(in the rows, 128 means zero)
Each row of A is roughly a mix of the hidden directions of one of several groups.
A:
[[108 102 119 113 130  71 109 133 133 138 168]
 [167 177 129  98 107 144 145 118 107 145 132]
 [129 152 136 161 130 183 109 143 113 112  97]
 [175 132 119 103 136 159 176 123 112 123 141]
 [130 162 113 164 146 169 152 155 116 148 113]
 [130 137 100  98 143 175 113 109  94 137 103]
 [114 161 128  78 164 119 133  97 115 119 108]
 [133 120  87  81 123  98 139 107 105 154 138]
 [130 134 173 169 112 142 111 158 145  96 125]
 [133 141 141  99 108  72 146 140 124 113 163]
 [104 132  97 122 143 173  98 111 104 134  94]
 [144 170 164 108 126 110 162 135 148 106 153]
 [127 151 148 184 148 164 131 140 143 114 107]
 [116 102 113 111 108  71 113 141 104 120 156]
 [106 149  85 177 141 118 145 126 121 149 106]
 [111 124 125 169  76 124  96 141 139 154 136]
 [163 112  98 122 132 167 132 115 129 154  84]
 [135 115 160 148 120 169 103 136 156  87 141]
 [131  83 128 145 161 148 167 141 132 102 152]
 [153  88 132 158 127 156 169 158 126 141 129]
 [111 126 118 114 144  94  77 109 148  90 129]
 [147 122 115 108 136 161 184 119 109 154 109]
 [139 144 107 136 143 156 108  89 102 110  85]
 [127  84 131 180 114 136 129 158 143 121 154]
 [115 135 138 111 125  75 136 126 158 154 168]
 [120 138 142 153 112 164 175 144 109 150 159]
 [143 151 137 108  80  82 156 136 122 128 141]
 [111 105 110  99 111 113  83  90 112 110 113]
 [163 138 130  97 149 153 180 123 107 136 116]
 [140 111 125  94 181 127 157 117 122 117  94]
 [175 120 117  97 146 150 172 121 115 132 108]
 [139 127 102 142 120 167 132 120  96 144  74]
 [113 128 169 174 121 143 108 151 154 100 123]
 [119 178 151 114 166 111 165 126 134 128 144]
 [ 98 120 156 169 144 147 104 122 162 102 113]
 [139 110 141 145  93 158 107 144 114  76 121]
 [ 83 136 120 107 150  97  94 101 136 119 102]
 [143 144  94 123 153 114 179 123 125 167 139]
 [113 104 120 109 109 109  79  92 116 102 110]
 [135 179 162 137 132 157 160 131 125  99 118]
 [138 116 168 113  98 114 133 171 143 123 166]
 [134 156 110  76 140 141 153  94 111 137 109]
 [149 148 123 109 107 163 136 174  92 146 135]
 [121  95 143 101 101  78 112 118 144 115 154]
 [126 133 149 103 129  80 134 134 157 123 177]
 [127 144 159 170 114 161 110 165 129 104 113]
 [111 100 145 129 143 123  95 142 135  81 167]
 [110 134 100 116 154 179 107 109 107 138  98]
 [186 131 133 123 122 152 157 142 120 109 164]
 [142 158 142  96 110  83 162 139 117 110 148]
 [107 102 121 118 107  71 108 137 124 133 164]
 [116 118  90  97 158 128 124  75 121 141 114]
 [110 112 137 169 114 173  98 132 113 101 110]
 [138 115 146 124  75 103 116 147 123  88 151]
 [116 107 153 160  96 146  93 128 169 124 146]
 [126 123 121 117 114 149  79 102  99 100  94]
 [146 122 170 134  99 101 139 164 149 115 159]
 [145 150 113 133 145 169 152 116 110 146  80]
 [124 163 117 138 151 157 158 113 113 159  87]
 [146  73 128 166 133 141 147 158 139 116 143]
 [151 114 139 138 137 159 187 148 111 151 124]
 [129 116 124  87 141 163  93  89 113 114 108]
 [131 102 155 135 102 129  97 142 150  85 161]
 [178 164 122  84 127 124 118 112 123 105 138]
 [137 145 142 145 104 104  75 141 143 102 158]
 [169 140 132 135 104 129 107 139 135  97 179]
 [147 141 115  89 150 155 176 105 110 119 137]
 [ 93 131 106 143 151 118 128 109 131 189 120]
 [136 125 156 116 118 173  85 126 118  92 109]
 [107 151 118  85 165 128 142  91 118 102 137]
 [140 119 115  68 146 155 117  93 111 133 123]
 [159 135 119  92 151 154 178 114 109 131 122]
 [154 163 133 129 144 170 161 115 143 143  94]
 [125 165 151 153  92 126 108 145 125 126 175]
 [125 132 133  99 121  67 137 141 121 114 167]]

One row of each group comes first, with its name. Which group is each row after those in?
[129 104 159 172 132 109 102 168 143 112 139] | N
[124 152 131 153 116 173 128 181 109 136 121] | R
[162 114 130 110 171 170 123 131 137  92 120] | P

[128 173 173 143 111 144 150 135 134  92 135] | P
[151 131 155 115 135 130 170 163 149 146 167] | R
[139 117 125 102 109  75 156 140 132 148 164] | R
[174 138 139 123 122 159 176 144 109 149 129] | N
[124 167 136 126 106 109  83 122 134 102 166] | N
[141  86 123 166 105 149 150 154 131 159 114] | N
[122 179 153 113 147 103 169 125 141 133 148] | P
[170 142 123  93 130 139 152 120 113 157  86] | N
[118 148 165 120 123  96 136 133 162 114 176] | P
